One vector is turned by the same rotation once a step. Each row is the vector after some number of steps, and that number follows the row.
The counts run from 0 to 485.
[-21 -15 -28 -29  -3  19  11   4 -13   2   2 -13  19  11 -35 -25 -18 -19
  31  20  19  44  23  -7 -24   9 -35   3  20 -18 -20 -12 -21   7  24  19
 -28   9  35   6  33  28  25]  408
[  8 -25 -17  -9 -16  21  -2  14 -20  -5  -8 -23  -9  37 -44  -5  13 -13
  33  26  16  32  -8  10 -34  36 -44 -44 -14  16 -21  -6   4  -6   5   0
  -4  16   2  -1  38 -18  19]  65
[-18 -30  -4 -18   6   6   4  13 -16  30  14 -47  18  13 -52 -21   1  18
  -5  -6  18  15  19   2 -29   3 -22 -23  17  -2 -16 -22 -29  17  14   2
  10  54  26   7  24  21  -5]  128
[ -7 -32   2 -11   7  14  -3   2 -31  -2  -9 -25 -16  30 -50  -2  -4   7
  16  16   4  38  -5  12 -24  22 -54 -51 -17   8 -14 -21 -21   7  12 -11
  11  15   2  21  29  -7   2]  295
[ -8 -21 -24  -7 -17   0  11  26   4  40  -4 -24  19  -4 -54 -15  -4  16
  11 -16  23  27  32 -19 -42  11 -19   7  11  16 -14 -32 -18   7  23  18
  12  -3  40   9  21  14  20]  125
[-16 -10 -20 -15  -2  20  -8  14 -12 -12   0   1  -8  42 -56  -8 -28  -3
  18 -20  -8  38   3 -18 -58  13 -35  -2   0 -17 -12 -19 -34 -10   6  12
  -4   1  20   1  38 -21  15]  242
[ -5 -17 -22  -2 -15   0 -23   9 -16  12   1 -23   4  28 -58   1 -18  30
  40 -16 -17  29 -10 -26 -30   5 -18 -16 -20   7 -29 -31 -31   2  22  -7
   9   3  36  -4   8  -6   3]  245
[ -7 -23 -22  -1 -18   3  -6  28 -32  27   0 -18  19  28 -62  12 -21  22
  42  -3  -3  25   8 -11 -36   5 -19  -9 -16 -16 -19 -28 -24   9  11  15
  22   2  28   4  12  -7  -1]  383
[ 11 -14 -31 -18 -11   8   1  13  -5   0  -1  -1   0  28 -44  -8 -14  27
  27  -8  11  26  -8 -34 -48  13 -33 -25   1  33 -30 -46  -6   8   4   6
  16 -32  24  13  23  -3  -1]  207
[ -6 -24 -17 -35 -11   6  23   1 -13   6 -22 -14  33  13 -38 -21 -22   0
  15  17  20  29  15   6 -42   4 -27   2  20 -17 -22 -34 -28   6   9   6
   3   4  49  23  30  20   8]  399
[-10 -21 -19  -7   0   6   6   4 -15  48   6 -50  12   5 -46 -17 -10   5
   6   5  11  11  14 -20 -22   1  -9   1   0 -16 -32  -8 -32  14  22  -3
   5  50  39   2  21  36  17]  136
[-22 -16 -33  14   1  16 -11  24 -18  31  27 -34  11  22 -47 -11 -17   5
  -2   6  16  18   0 -23 -24  25 -28   1 -14  -4 -17  -3 -20   6  17   0
  -4  54  23 -18  28   1  10]  367
[ 17   4 -40  -6  -7  12   0  11  -5  26  11 -15 -28  16 -48 -16   2   1
  34   0   2  33   5 -39 -27  14 -18  -4 -16  16 -41  -7  -5  16  23  14
 -12   1  18 -11  36  24  37]  190
[  1 -15 -18  12  -3  13  -4  23 -31  37  19 -21 -18  34 -51  20 -16   7
  29   8   4  23 -14  -8 -27  20 -41 -22 -34   5 -39  -7   0  23   4  11
  15  19  24   4  16  12   3]  62
[ -9 -16 -20 -14  -1  23 -18  17 -19  -1  10  -4   9  43 -43  -6 -25  -1
  36 -19  14  33 -11 -10 -36  16 -41   0  -4   0 -29 -10 -30 -10 -13  18
 -19   8  29  -3  34 -28  13]  104
[ -9 -30 -21 -15   0  39  -9   2 -39  19   8  -7 -18  30 -59  13  -4 -17
  17  22  13  19   0 -11 -24  27 -30 -31   4 -13 -15 -16  -9 -19  16  -4
 -11  14   2  15  50   0  17]  424
[ 23 -17 -16  -2 -15   8   7  19 -11  43  -3 -18 -30  16 -67   5  14   3
  30   6   7  18  16  -4 -43   9 -18 -18 -16  17 -34 -18   8  12  12   7
  20  -5  18  14  27  16  27]  430
[-11 -33 -18   0 -17  14  -7  22 -13  38  16 -18  15  12 -70   4  11  17
   7  -7  23  15   9 -14 -30  18 -13 -20   7  15   3 -41 -13 -13  23  -1
  17  19  21   7  26   0   7]  118
[ -8 -33 -20 -25 -24  16 -11  19  -7   1 -19 -40  19  25 -44 -10 -13  10
  47 -21  15  31  27 -15 -40  18 -28 -10  -3  16 -28 -23 -23  -5   0  17
  -1 -14  26   4   8 -22   4]  114
[  5 -16  -9 -14  -4  11  15  -4  -6  15  -1 -49  -7  10 -40 -22  23  -1
  -2  26  21  23 -10  -1 -21  26 -33 -17 -10  26 -32 -15  -9  15  16 -17
   1  42  37   5  36  38  21]  312
[ 13 -13 -19  13 -12  13 -13  18 -17  22  -1 -11  -1  24 -52   9  -4  21
  31 -10  16  26 -19 -21 -28  19 -40   2 -31  30 -37 -22  -9   4  -1  -7
  11 -11  32  10  20 -11  11]  337
[  0 -22 -27 -28 -11  14   7   1  -4 -10 -13 -46  33  11 -22 -40 -15   0
  12  -1  26  33   6 -17 -23  19 -24  12   2  13 -32 -16 -37  -4   0   1
 -21  16  44  -8  31   5  14]  362
[  3 -22 -25 -27 -23  24  -1  12  -3  -8  -1 -10  -1  35 -48   6  -3  -3
  38 -18  -1  35   1 -26 -49  16 -14  -8  13   3 -22 -37 -15 -15   4  22
 -10 -19  27  -7  33  -7  12]  473
[  6   0 -22  -8  -5   3  12  10  -8  13  17 -32   4  23 -35 -20   5   6
  26   7   4  38 -19  -9 -18   4 -28   0 -23   9 -50 -16 -16  39   6  12
  -7  27  49 -12  25  43  15]  319
[  7 -29 -24   4 -24   1   8  23  -2  20   6 -31  29  19 -54  -2  15  21
   7  15  17  13 -14 -12 -44  23 -19 -26  -7  28 -11 -38  -6   2  11 -12
  28  18  30  -5  26   1   1]  348
[  0 -20 -19 -18  -2  18  10  -8  -9  23  22 -39   5  15 -39 -13  12  -4
   7  18  19  10 -11 -20 -16  19 -15 -25  17  17 -29 -24 -10  13  17  -1
  -5  43  36  -5  33  44  11]  450
[  6 -14 -22 -28  -7  21  -7   7  -4  -9  -3  -9 -12  29 -40 -10  -7   7
  31 -17  14  38   3 -29 -37  22 -43 -26   4  39 -22 -43  -8  -4   8  12
   1 -36  19  11  29 -11   6]  206
[ -2 -18 -19 -11 -11  19  -6  28 -17   7 -21  -8  -1  26 -53 -13 -16  -4
  26 -13  16  34  24   5 -53  12 -33   9  -6 -16 -21  -4 -31  -9  -1   9
  -3  -2   7   9  35 -33  28]  380
[  2 -31 -10 -36 -12  30   8 -10 -16   4 -30 -19  -6  20 -50   7 -14 -15
  27  12   7  24  18  -6 -47  17 -19 -16   7 -16 -22 -32 -17 -12  10   4
   6 -12  25  28  34   6  14]  159
[  4   2 -44  -6 -10   8  14  14 -14   4  -9 -14  15  13 -19 -28 -18 -14
  36  34   7  46   3 -25 -33  20 -41   2 -14  -4 -42  -1  -7  21  15   9
 -12  -8  32  -4  25  18  25]  50
[-11 -22 -12 -17  -5   5  -1  15  -2  16  12 -35   5  18 -51 -12  -6  28
  18 -41   8  28  14 -24 -28   4 -24 -13   8  28 -32 -44 -22  12  15  16
   5   0  39   7  10  19  -2]  484
[  0 -25 -25 -10 -15  22  -6  14 -23  16   5  -9   7  28 -43  16 -24   8
  32   4  13  25 -14 -19 -27  24 -41 -14 -19  20 -29 -41   6   5   1  10
  15 -25  39  19  21   9  -9]  69
[ 17 -20 -23 -15 -20  12  -8  -1 -21  18 -30 -22  -5  16 -42   1 -17  -5
  61  11   6  23   8 -16 -32  21 -32 -18 -17  12 -50 -15   4   1  14   0
   1 -20  29  16  10   1  15]  428
[ -6   3 -35  -9   2   9  -4   5  -3   0   8  12   5  33 -43 -15 -26   0
  23  -3  -2  32 -17 -37 -49   4 -30  19   6  -5 -32 -23 -32  -8  12   1
 -13   6  48  -8  40  -3  19]  234
[-11 -29 -18  -7  -1  20   4  11 -26  35  16 -13 -16  29 -63  14  -2  -1
  13  15  18  12  10  -7 -35  30 -33 -46   8  11 -16 -25   9   6  20  10
  22  16  -1  15  27   3   6]  432
[  5 -28 -19  -3 -28   8   1  33  -6  37   4 -20   7  12 -72   6  18  21
  20 -16  13  19  15  -8 -41   6  -4  -8  -1  11 -11 -40 -18  -5  16  10
  18   7  25  -2  31   3  16]  117
[ -1 -14  -7  -2   0   2 -11  13 -31  42   6   0 -19  21 -70   1   3  11
  50  -1   0  25   4  -2 -23  -6 -21 -24 -14  -3 -31 -12 -16   6  29  -4
   8  15  13  14  20   2  22]  154
